In the data rows, 128 means zero.
A hidden rule labels the rows of this table. It goes by one to three of the table's principal directions, not those with the most spread.
[161, 127, 92, 85, 127, 126, 126, 112, 135, 116, 134, 183, 138, 148, 177, 174, 100, 97, 101, 154, 129, 118, 190, 114, 171, 124, 121, 145, 137, 162, 122, 134, 138, 143, 110, 102, 141, 158, 124, 87, 156, 139, 154, 121, 168, 138, 125, 120, 136, 104, 141, 122, 99, 152, 142, 142, 110, 140, 164] 2
[113, 52, 159, 97, 151, 129, 129, 146, 120, 138, 150, 73, 156, 81, 199, 122, 160, 123, 134, 102, 143, 127, 74, 175, 184, 143, 69, 66, 119, 40, 103, 155, 143, 129, 111, 107, 103, 130, 91, 150, 155, 108, 166, 93, 163, 123, 80, 95, 108, 197, 165, 110, 107, 99, 105, 93, 168, 111, 183] 1
[134, 138, 94, 139, 134, 117, 89, 136, 114, 81, 177, 169, 135, 89, 190, 123, 155, 134, 152, 74, 110, 135, 133, 103, 154, 148, 90, 150, 160, 150, 129, 158, 99, 123, 138, 181, 125, 115, 135, 135, 128, 156, 146, 135, 166, 186, 98, 124, 156, 182, 100, 112, 145, 155, 118, 133, 111, 100, 95] 1
[130, 145, 105, 139, 113, 117, 128, 115, 137, 132, 110, 174, 115, 157, 138, 145, 111, 128, 127, 129, 123, 116, 158, 110, 140, 130, 147, 150, 147, 154, 139, 141, 123, 131, 147, 141, 140, 131, 142, 116, 133, 132, 126, 127, 135, 118, 133, 135, 142, 107, 119, 131, 145, 145, 144, 131, 102, 141, 105] 2
[140, 126, 88, 144, 134, 110, 69, 107, 107, 59, 170, 144, 135, 117, 177, 130, 145, 152, 154, 132, 129, 126, 156, 97, 136, 115, 125, 116, 154, 140, 105, 131, 110, 116, 177, 172, 110, 111, 138, 119, 128, 135, 137, 141, 163, 139, 70, 112, 133, 164, 118, 140, 113, 170, 140, 137, 106, 144, 132] 0
[127, 85, 138, 133, 148, 136, 79, 152, 114, 95, 200, 93, 158, 103, 167, 124, 172, 142, 143, 100, 119, 173, 105, 134, 145, 144, 94, 84, 107, 91, 119, 145, 99, 119, 87, 127, 132, 95, 125, 148, 107, 135, 134, 106, 122, 199, 57, 119, 135, 200, 113, 126, 122, 99, 80, 164, 136, 89, 137] 2
[107, 136, 121, 153, 126, 111, 121, 125, 115, 99, 155, 111, 128, 121, 118, 110, 141, 141, 134, 144, 124, 147, 134, 127, 117, 115, 160, 104, 138, 124, 126, 130, 110, 113, 142, 147, 133, 111, 127, 129, 120, 116, 109, 131, 119, 124, 102, 120, 125, 133, 115, 143, 128, 139, 136, 133, 119, 135, 117] 1
[102, 122, 162, 162, 118, 148, 120, 135, 134, 144, 118, 95, 142, 125, 124, 121, 149, 120, 135, 97, 164, 145, 88, 188, 145, 101, 101, 124, 160, 95, 133, 164, 119, 112, 124, 159, 151, 147, 130, 174, 129, 107, 113, 125, 118, 124, 105, 135, 113, 134, 100, 153, 162, 114, 149, 103, 144, 101, 94] 2
[135, 57, 204, 114, 143, 145, 108, 147, 109, 149, 133, 50, 156, 160, 142, 162, 151, 113, 121, 118, 123, 142, 83, 119, 167, 120, 115, 83, 68, 81, 122, 156, 111, 149, 79, 63, 130, 102, 115, 172, 116, 107, 123, 76, 100, 133, 76, 84, 120, 170, 142, 136, 114, 35, 53, 186, 160, 99, 192] 2
[113, 69, 126, 141, 150, 141, 89, 144, 120, 88, 186, 71, 170, 113, 177, 136, 162, 157, 138, 123, 131, 158, 94, 151, 134, 137, 98, 72, 106, 79, 104, 133, 113, 123, 113, 131, 103, 106, 108, 148, 118, 128, 144, 122, 127, 153, 66, 112, 127, 192, 132, 126, 98, 99, 105, 138, 134, 110, 130] 2
[119, 102, 147, 114, 135, 154, 125, 133, 135, 135, 157, 92, 144, 95, 151, 120, 149, 120, 135, 110, 149, 151, 106, 180, 135, 121, 83, 119, 141, 97, 105, 138, 129, 109, 95, 143, 125, 153, 124, 147, 145, 112, 133, 123, 143, 156, 120, 134, 106, 143, 128, 138, 127, 124, 132, 103, 157, 105, 136] 0
[137, 115, 100, 126, 140, 129, 101, 117, 132, 112, 139, 141, 119, 101, 142, 106, 141, 163, 152, 135, 129, 119, 139, 121, 104, 142, 110, 111, 134, 112, 116, 107, 145, 126, 161, 153, 102, 112, 134, 112, 129, 138, 143, 136, 136, 134, 119, 135, 126, 149, 144, 116, 123, 161, 134, 117, 127, 148, 132] 1
[157, 161, 148, 104, 135, 147, 148, 130, 124, 154, 111, 130, 121, 139, 110, 141, 110, 123, 109, 114, 130, 131, 124, 132, 117, 148, 119, 164, 102, 160, 134, 114, 131, 121, 93, 109, 122, 153, 142, 131, 146, 124, 133, 143, 124, 130, 174, 125, 131, 80, 147, 113, 133, 115, 118, 141, 141, 119, 115] 2
[141, 185, 146, 148, 124, 112, 133, 138, 97, 122, 109, 115, 116, 126, 91, 120, 119, 118, 123, 108, 114, 136, 109, 100, 151, 135, 147, 152, 103, 160, 171, 146, 105, 140, 120, 124, 151, 109, 122, 156, 139, 125, 119, 139, 115, 113, 133, 111, 139, 111, 124, 126, 155, 115, 122, 162, 142, 109, 111] 0
[140, 158, 98, 143, 123, 106, 116, 121, 135, 142, 108, 177, 95, 146, 99, 108, 104, 170, 123, 135, 119, 130, 157, 113, 112, 169, 160, 124, 116, 134, 163, 111, 143, 122, 143, 127, 150, 93, 165, 100, 129, 136, 135, 126, 119, 126, 130, 160, 151, 98, 132, 110, 161, 161, 142, 141, 92, 140, 97] 1
[109, 65, 113, 140, 128, 137, 101, 110, 147, 139, 147, 92, 126, 123, 146, 124, 129, 192, 164, 155, 131, 134, 123, 147, 112, 143, 129, 76, 91, 64, 110, 120, 146, 132, 127, 135, 111, 81, 139, 119, 144, 127, 144, 107, 110, 125, 107, 147, 103, 164, 163, 144, 134, 128, 129, 121, 127, 156, 157] 0
[141, 166, 139, 142, 113, 127, 108, 129, 110, 113, 129, 134, 120, 139, 83, 115, 129, 101, 120, 143, 137, 162, 145, 115, 133, 103, 163, 136, 145, 152, 132, 123, 97, 121, 122, 118, 159, 139, 134, 129, 126, 117, 104, 135, 123, 142, 98, 132, 118, 99, 100, 147, 141, 152, 132, 155, 129, 120, 125] 2
[84, 113, 159, 117, 125, 108, 156, 145, 128, 146, 125, 98, 125, 94, 90, 83, 180, 75, 124, 165, 129, 120, 132, 142, 135, 66, 165, 56, 183, 80, 112, 138, 132, 135, 136, 109, 143, 133, 74, 155, 96, 105, 78, 86, 88, 120, 98, 79, 107, 169, 128, 152, 105, 128, 110, 118, 189, 150, 191] 1
[101, 124, 132, 148, 122, 132, 132, 133, 142, 132, 113, 119, 131, 126, 111, 106, 140, 128, 133, 126, 147, 120, 116, 158, 110, 105, 118, 121, 159, 110, 131, 135, 135, 109, 146, 150, 145, 130, 131, 145, 98, 118, 105, 126, 106, 123, 122, 141, 127, 137, 102, 143, 143, 123, 143, 107, 127, 124, 109] 1
[133, 136, 126, 140, 129, 118, 120, 123, 119, 126, 135, 111, 123, 114, 136, 117, 129, 148, 151, 112, 127, 132, 106, 124, 144, 146, 125, 119, 108, 116, 125, 134, 120, 124, 127, 145, 112, 110, 123, 143, 145, 127, 139, 136, 135, 124, 114, 125, 113, 145, 148, 134, 135, 133, 129, 120, 145, 136, 127] 2
[159, 191, 111, 173, 109, 97, 97, 114, 113, 125, 61, 178, 103, 206, 64, 136, 98, 144, 105, 154, 118, 101, 184, 53, 126, 111, 204, 141, 125, 188, 184, 140, 123, 147, 174, 121, 167, 80, 159, 137, 108, 129, 101, 127, 85, 81, 105, 112, 165, 77, 111, 133, 162, 144, 140, 203, 88, 155, 94] 2
[150, 131, 119, 132, 133, 134, 117, 119, 126, 119, 123, 124, 125, 124, 122, 122, 118, 149, 141, 130, 130, 128, 124, 119, 114, 147, 115, 138, 98, 133, 131, 112, 130, 127, 136, 133, 112, 120, 130, 117, 131, 130, 140, 149, 129, 120, 131, 142, 119, 116, 140, 120, 126, 131, 133, 129, 125, 134, 118] 0
[126, 128, 169, 96, 120, 131, 176, 141, 136, 180, 95, 112, 130, 144, 86, 135, 117, 73, 81, 154, 132, 131, 135, 155, 150, 107, 153, 118, 122, 120, 141, 134, 144, 145, 81, 66, 158, 158, 100, 134, 140, 107, 113, 101, 113, 108, 149, 116, 117, 85, 139, 128, 114, 105, 126, 132, 157, 119, 162] 0
[114, 130, 123, 177, 126, 128, 99, 115, 118, 108, 140, 86, 116, 115, 108, 94, 134, 185, 172, 129, 134, 149, 104, 124, 99, 133, 140, 111, 112, 108, 126, 123, 115, 113, 156, 176, 113, 84, 147, 142, 134, 113, 121, 145, 110, 114, 106, 142, 105, 140, 131, 151, 158, 143, 142, 128, 129, 144, 106] 2
[132, 178, 155, 147, 116, 120, 155, 123, 114, 157, 85, 116, 121, 145, 80, 136, 116, 128, 107, 124, 137, 105, 115, 130, 126, 109, 169, 142, 123, 148, 140, 136, 133, 138, 130, 125, 122, 131, 128, 158, 150, 128, 122, 147, 107, 76, 158, 97, 121, 94, 146, 134, 142, 130, 144, 124, 141, 144, 110] 1
[158, 142, 83, 116, 133, 124, 102, 126, 121, 93, 146, 148, 128, 107, 145, 115, 108, 152, 132, 129, 128, 133, 137, 118, 127, 165, 110, 139, 106, 140, 124, 100, 131, 115, 126, 125, 119, 117, 135, 102, 143, 148, 164, 153, 161, 154, 115, 154, 133, 136, 140, 106, 120, 166, 139, 124, 111, 125, 126] 0
[121, 135, 127, 128, 120, 116, 114, 137, 125, 119, 157, 173, 125, 118, 163, 135, 160, 88, 130, 102, 110, 151, 159, 119, 177, 121, 124, 134, 174, 143, 143, 176, 90, 131, 113, 146, 166, 143, 119, 135, 123, 127, 109, 99, 140, 175, 95, 113, 149, 142, 92, 131, 148, 131, 111, 150, 129, 100, 112] 0
[105, 130, 147, 149, 131, 131, 108, 153, 117, 113, 155, 89, 142, 119, 109, 116, 166, 116, 127, 130, 128, 165, 111, 147, 141, 109, 138, 84, 132, 102, 139, 145, 99, 125, 97, 118, 161, 114, 106, 166, 101, 121, 97, 109, 83, 161, 80, 107, 133, 165, 109, 147, 133, 101, 102, 162, 158, 104, 130] 1
[108, 86, 113, 143, 143, 119, 113, 125, 126, 112, 132, 54, 135, 102, 127, 87, 129, 183, 150, 166, 149, 134, 93, 158, 120, 141, 125, 47, 93, 50, 117, 106, 156, 117, 152, 128, 104, 83, 107, 132, 138, 101, 145, 126, 119, 86, 81, 131, 96, 163, 172, 135, 109, 134, 150, 104, 150, 158, 162] 1
[150, 117, 131, 125, 141, 138, 98, 133, 130, 131, 162, 119, 123, 130, 108, 125, 133, 161, 133, 138, 112, 171, 137, 126, 110, 166, 129, 103, 65, 114, 149, 108, 123, 129, 80, 100, 146, 91, 146, 110, 114, 137, 129, 115, 93, 176, 112, 152, 133, 128, 137, 121, 133, 106, 93, 178, 126, 113, 134] 0
[119, 88, 153, 116, 154, 114, 120, 151, 97, 96, 185, 64, 156, 82, 164, 117, 171, 124, 149, 104, 110, 128, 70, 107, 142, 128, 111, 80, 106, 90, 85, 125, 112, 133, 118, 117, 76, 100, 91, 157, 112, 142, 141, 123, 140, 153, 88, 80, 114, 227, 146, 125, 80, 99, 72, 126, 166, 122, 185] 2
[109, 151, 138, 87, 116, 95, 204, 135, 142, 157, 101, 207, 124, 123, 164, 152, 131, 32, 100, 97, 120, 71, 145, 127, 177, 95, 121, 171, 211, 161, 123, 163, 138, 137, 145, 126, 140, 199, 100, 115, 110, 144, 115, 115, 168, 118, 177, 100, 147, 128, 101, 122, 109, 127, 132, 73, 129, 128, 144] 1
[104, 149, 111, 183, 127, 115, 108, 132, 114, 98, 126, 99, 116, 115, 101, 89, 141, 158, 158, 143, 129, 158, 111, 124, 129, 132, 148, 92, 124, 107, 162, 137, 108, 129, 160, 160, 145, 88, 110, 144, 120, 107, 107, 135, 90, 103, 88, 126, 123, 138, 124, 144, 157, 133, 144, 145, 142, 140, 100] 3
[159, 150, 136, 118, 133, 120, 118, 130, 107, 125, 138, 123, 124, 123, 108, 114, 121, 135, 118, 120, 123, 135, 129, 105, 123, 143, 143, 132, 104, 145, 121, 112, 124, 119, 110, 112, 116, 113, 143, 129, 142, 131, 141, 137, 141, 142, 120, 122, 124, 119, 141, 115, 125, 146, 115, 145, 129, 125, 136] 1
[126, 130, 100, 140, 132, 157, 148, 103, 153, 147, 95, 140, 105, 159, 111, 152, 69, 203, 127, 154, 129, 126, 134, 146, 56, 176, 127, 171, 80, 143, 159, 83, 170, 138, 153, 137, 114, 124, 177, 70, 157, 131, 153, 162, 118, 75, 225, 186, 141, 47, 151, 106, 153, 128, 171, 115, 76, 145, 77] 2
[122, 164, 144, 149, 132, 141, 147, 136, 122, 137, 129, 101, 119, 117, 81, 103, 126, 147, 134, 111, 127, 149, 98, 134, 85, 139, 133, 150, 114, 144, 137, 112, 123, 116, 116, 152, 117, 122, 144, 142, 128, 124, 116, 156, 105, 128, 167, 141, 122, 103, 124, 128, 150, 126, 131, 127, 137, 120, 87] 3
[121, 141, 94, 137, 116, 138, 140, 117, 147, 127, 104, 168, 113, 146, 139, 131, 98, 149, 129, 128, 135, 129, 143, 148, 110, 159, 119, 168, 136, 146, 143, 121, 127, 105, 150, 147, 137, 153, 149, 97, 137, 118, 133, 147, 139, 112, 160, 169, 143, 77, 117, 113, 158, 140, 160, 103, 87, 127, 65] 1
[96, 56, 126, 169, 125, 148, 91, 106, 148, 140, 127, 70, 125, 140, 125, 122, 130, 216, 169, 164, 146, 141, 108, 163, 90, 137, 137, 67, 88, 46, 119, 116, 146, 130, 153, 142, 111, 77, 149, 125, 138, 111, 135, 113, 90, 93, 102, 155, 98, 148, 157, 150, 151, 117, 142, 119, 117, 159, 131] 1
[115, 105, 131, 82, 130, 144, 170, 128, 170, 190, 114, 137, 119, 110, 116, 121, 123, 119, 114, 157, 147, 121, 140, 192, 118, 133, 113, 99, 129, 80, 122, 108, 179, 128, 88, 94, 142, 155, 121, 100, 135, 128, 134, 104, 107, 135, 168, 148, 108, 116, 164, 126, 120, 131, 137, 90, 157, 147, 173] 2
[162, 143, 133, 128, 133, 150, 132, 125, 136, 146, 89, 142, 114, 176, 86, 159, 87, 150, 112, 142, 115, 135, 128, 112, 90, 169, 131, 169, 55, 159, 172, 89, 138, 152, 119, 86, 136, 127, 148, 95, 117, 141, 133, 148, 98, 110, 185, 167, 150, 61, 133, 103, 132, 88, 120, 164, 101, 117, 97] 1
[100, 78, 84, 156, 124, 142, 95, 102, 149, 101, 133, 123, 128, 120, 166, 123, 138, 168, 171, 174, 151, 139, 147, 156, 125, 119, 113, 86, 146, 77, 122, 133, 134, 133, 180, 167, 125, 123, 113, 101, 138, 108, 130, 124, 117, 97, 88, 142, 104, 141, 140, 149, 136, 149, 167, 108, 123, 167, 127] 2
[132, 118, 149, 114, 141, 155, 132, 145, 135, 147, 147, 125, 145, 114, 153, 137, 140, 124, 118, 79, 134, 144, 108, 162, 134, 145, 73, 148, 129, 126, 135, 149, 131, 117, 82, 139, 135, 143, 144, 146, 133, 130, 140, 123, 134, 168, 143, 135, 140, 131, 117, 112, 146, 104, 114, 128, 132, 85, 102] 1
[111, 147, 158, 147, 112, 123, 138, 129, 126, 164, 99, 98, 118, 125, 99, 117, 142, 117, 135, 120, 137, 123, 108, 147, 155, 104, 150, 112, 141, 108, 135, 159, 120, 132, 118, 135, 143, 126, 111, 183, 147, 110, 107, 112, 103, 106, 120, 103, 111, 132, 140, 154, 155, 122, 134, 123, 174, 133, 130] 1
[149, 121, 84, 106, 151, 119, 135, 112, 129, 86, 174, 176, 131, 123, 207, 162, 104, 161, 147, 94, 99, 109, 129, 90, 103, 183, 87, 181, 104, 172, 105, 97, 134, 118, 153, 159, 69, 133, 157, 67, 124, 167, 171, 169, 189, 148, 179, 152, 152, 138, 132, 97, 94, 130, 121, 104, 73, 133, 109] 2
[162, 129, 135, 88, 123, 135, 143, 117, 142, 180, 129, 163, 99, 154, 97, 143, 85, 124, 101, 154, 106, 161, 177, 109, 122, 163, 160, 149, 88, 150, 143, 101, 148, 150, 70, 77, 151, 126, 166, 73, 168, 130, 144, 106, 143, 152, 173, 170, 125, 55, 145, 114, 136, 146, 123, 161, 109, 125, 156] 1
[153, 76, 161, 59, 147, 140, 144, 157, 124, 149, 137, 105, 155, 141, 146, 156, 117, 91, 83, 132, 115, 129, 115, 123, 154, 150, 107, 111, 73, 111, 115, 113, 142, 143, 58, 26, 128, 133, 113, 117, 125, 134, 155, 92, 142, 159, 123, 116, 138, 145, 150, 94, 82, 76, 68, 157, 137, 95, 202] 1
Which label does each new row get?
[133, 116, 158, 134, 131, 151, 135, 131, 139, 157, 113, 113, 131, 149, 102, 147, 123, 138, 123, 124, 130, 135, 109, 142, 104, 136, 118, 138, 90, 122, 146, 120, 136, 141, 108, 110, 132, 127, 139, 127, 114, 133, 124, 129, 93, 124, 157, 144, 128, 108, 127, 126, 137, 86, 114, 141, 125, 116, 115] -> 1
[152, 123, 116, 113, 131, 136, 127, 113, 142, 143, 137, 152, 120, 141, 142, 149, 104, 155, 129, 125, 122, 137, 146, 134, 119, 168, 116, 148, 86, 138, 137, 116, 138, 124, 102, 121, 126, 127, 154, 93, 144, 137, 150, 133, 135, 141, 153, 159, 130, 96, 145, 115, 133, 123, 129, 133, 104, 128, 115] -> 0
[131, 160, 157, 127, 121, 135, 165, 135, 138, 183, 74, 121, 113, 155, 42, 116, 107, 120, 91, 148, 134, 117, 129, 136, 90, 116, 168, 136, 119, 140, 149, 105, 158, 138, 113, 95, 142, 130, 139, 137, 123, 123, 109, 129, 87, 98, 178, 136, 128, 72, 134, 124, 137, 125, 137, 134, 137, 135, 120] -> 2
[126, 115, 144, 103, 133, 133, 156, 140, 139, 155, 116, 132, 133, 125, 138, 131, 130, 100, 114, 116, 129, 119, 119, 143, 141, 132, 108, 130, 135, 119, 126, 134, 141, 131, 111, 111, 127, 151, 114, 131, 126, 124, 131, 115, 135, 129, 144, 124, 129, 126, 132, 115, 118, 111, 119, 112, 142, 118, 138] -> 2
[116, 80, 130, 130, 131, 131, 121, 121, 116, 91, 158, 75, 170, 134, 187, 168, 141, 119, 137, 150, 140, 130, 109, 141, 168, 103, 124, 89, 110, 98, 88, 147, 105, 135, 125, 116, 95, 142, 79, 139, 140, 117, 139, 130, 136, 101, 78, 82, 98, 167, 154, 151, 79, 97, 122, 121, 146, 148, 165] -> 1
[63, 61, 125, 157, 135, 144, 130, 121, 165, 165, 114, 57, 109, 93, 96, 62, 144, 198, 161, 187, 163, 158, 104, 222, 86, 136, 124, 25, 124, 0, 140, 109, 179, 117, 157, 148, 137, 96, 120, 119, 140, 74, 117, 98, 78, 76, 110, 167, 87, 130, 164, 145, 155, 136, 174, 80, 158, 161, 138] -> 1
[144, 115, 145, 117, 125, 143, 140, 111, 132, 164, 86, 109, 125, 165, 123, 160, 98, 152, 112, 150, 145, 113, 127, 147, 129, 139, 140, 124, 84, 115, 127, 122, 147, 135, 118, 92, 114, 137, 136, 124, 165, 110, 146, 126, 117, 74, 149, 116, 114, 83, 176, 123, 130, 109, 135, 129, 130, 151, 138] -> 1
[129, 152, 99, 133, 113, 125, 132, 107, 141, 122, 130, 180, 124, 131, 159, 150, 120, 114, 141, 112, 131, 104, 156, 117, 138, 107, 121, 173, 178, 168, 113, 145, 126, 129, 148, 178, 123, 154, 140, 121, 138, 149, 130, 146, 156, 135, 152, 133, 128, 125, 112, 147, 134, 164, 158, 102, 113, 145, 111] -> 2
[110, 139, 151, 122, 132, 121, 140, 150, 121, 137, 148, 116, 125, 79, 123, 95, 164, 110, 134, 90, 120, 133, 101, 146, 134, 128, 113, 122, 151, 113, 126, 141, 119, 115, 110, 141, 134, 130, 117, 160, 118, 131, 116, 117, 128, 164, 130, 117, 132, 166, 115, 123, 140, 124, 107, 112, 159, 100, 127] -> 0
[133, 121, 107, 116, 130, 113, 102, 128, 130, 110, 149, 189, 123, 104, 175, 122, 159, 106, 139, 103, 117, 118, 159, 111, 152, 127, 103, 132, 184, 135, 123, 147, 120, 128, 154, 154, 134, 140, 127, 119, 114, 144, 130, 111, 163, 169, 101, 124, 151, 163, 101, 114, 128, 156, 120, 122, 118, 117, 126] -> 0
[114, 146, 175, 137, 108, 141, 154, 150, 130, 161, 90, 122, 140, 175, 87, 152, 131, 71, 87, 123, 136, 136, 126, 148, 150, 91, 152, 146, 143, 145, 156, 164, 103, 131, 89, 90, 183, 159, 118, 166, 105, 111, 86, 106, 84, 124, 129, 111, 142, 94, 91, 141, 150, 77, 111, 157, 134, 94, 104] -> 1
[137, 146, 121, 143, 120, 134, 137, 111, 141, 136, 94, 150, 109, 151, 100, 131, 106, 137, 138, 137, 127, 116, 139, 113, 96, 130, 132, 167, 121, 156, 147, 113, 136, 134, 160, 145, 126, 136, 141, 108, 118, 128, 117, 150, 118, 99, 169, 158, 128, 80, 118, 130, 139, 128, 150, 123, 109, 141, 96] -> 0
[149, 185, 85, 130, 115, 122, 136, 99, 142, 133, 95, 200, 77, 139, 81, 113, 78, 155, 138, 150, 118, 114, 174, 92, 71, 150, 154, 192, 131, 185, 151, 79, 151, 129, 170, 149, 136, 125, 179, 65, 135, 148, 130, 163, 137, 117, 202, 188, 139, 59, 121, 120, 157, 187, 168, 120, 83, 156, 103] -> 2
[107, 108, 114, 158, 133, 138, 110, 126, 136, 115, 153, 130, 125, 130, 145, 131, 138, 171, 150, 123, 119, 156, 126, 137, 107, 152, 121, 120, 120, 113, 145, 133, 117, 126, 138, 157, 132, 107, 147, 113, 118, 128, 125, 126, 109, 139, 125, 148, 141, 133, 115, 127, 154, 116, 125, 139, 102, 122, 87] -> 2
[114, 113, 146, 87, 119, 158, 193, 120, 160, 193, 88, 115, 116, 142, 105, 156, 99, 103, 109, 174, 135, 121, 136, 171, 119, 122, 138, 136, 110, 114, 126, 110, 160, 152, 92, 81, 132, 176, 107, 105, 160, 112, 124, 116, 105, 91, 207, 135, 103, 71, 171, 134, 117, 105, 140, 105, 160, 151, 165] -> 2
[118, 133, 169, 68, 137, 124, 211, 152, 149, 202, 96, 131, 132, 99, 91, 113, 133, 83, 73, 118, 136, 75, 109, 177, 103, 113, 124, 123, 152, 110, 109, 103, 191, 128, 97, 81, 112, 169, 111, 135, 117, 145, 133, 119, 128, 120, 205, 113, 128, 126, 150, 98, 90, 123, 122, 65, 160, 125, 164] -> 0
[158, 140, 117, 78, 122, 129, 171, 112, 164, 190, 85, 185, 96, 160, 67, 138, 74, 123, 84, 185, 118, 112, 192, 129, 85, 149, 163, 150, 95, 151, 153, 74, 186, 147, 104, 64, 152, 144, 152, 55, 134, 140, 134, 120, 118, 116, 209, 179, 134, 37, 152, 104, 113, 146, 147, 129, 102, 150, 154] -> 0
[135, 122, 128, 125, 136, 140, 115, 144, 115, 104, 153, 104, 147, 134, 126, 139, 132, 122, 110, 143, 120, 161, 125, 125, 130, 135, 136, 116, 104, 133, 127, 117, 108, 135, 98, 97, 129, 129, 111, 129, 129, 127, 130, 131, 123, 146, 108, 120, 134, 127, 127, 119, 107, 114, 110, 160, 131, 109, 127] -> 2
[138, 135, 147, 99, 122, 137, 163, 129, 131, 140, 104, 135, 145, 147, 141, 167, 112, 71, 99, 122, 137, 104, 127, 138, 155, 104, 113, 168, 137, 157, 121, 140, 129, 135, 111, 102, 131, 182, 107, 133, 132, 129, 129, 134, 148, 113, 158, 115, 127, 104, 122, 129, 103, 103, 132, 113, 135, 116, 141] -> 0
[84, 110, 169, 161, 114, 144, 135, 147, 157, 201, 86, 77, 116, 131, 72, 101, 148, 150, 134, 120, 142, 139, 88, 197, 127, 127, 129, 84, 116, 54, 172, 158, 143, 129, 95, 123, 179, 98, 126, 190, 118, 106, 96, 82, 51, 122, 126, 147, 126, 139, 129, 147, 188, 82, 126, 128, 168, 105, 107] -> 0
[113, 99, 161, 97, 134, 118, 152, 142, 107, 106, 146, 94, 161, 93, 150, 124, 172, 61, 118, 137, 134, 103, 113, 127, 152, 70, 126, 96, 164, 110, 78, 140, 115, 131, 135, 104, 99, 163, 66, 148, 108, 121, 115, 120, 140, 119, 96, 59, 103, 181, 130, 133, 69, 113, 99, 104, 169, 136, 192] -> 0
[118, 139, 126, 140, 113, 121, 133, 111, 131, 124, 120, 138, 128, 151, 128, 151, 123, 109, 121, 151, 136, 127, 156, 136, 144, 93, 153, 132, 151, 142, 134, 148, 120, 132, 139, 136, 151, 147, 124, 124, 133, 117, 109, 125, 123, 104, 124, 118, 123, 102, 116, 155, 128, 131, 153, 130, 120, 141, 127] -> 0
[156, 158, 110, 178, 128, 109, 79, 112, 109, 94, 114, 149, 115, 178, 86, 127, 117, 179, 138, 142, 113, 122, 155, 55, 88, 132, 173, 132, 96, 169, 159, 115, 116, 132, 176, 143, 130, 64, 167, 119, 89, 139, 112, 146, 88, 109, 101, 128, 152, 112, 110, 130, 145, 131, 119, 193, 79, 150, 92] -> 2
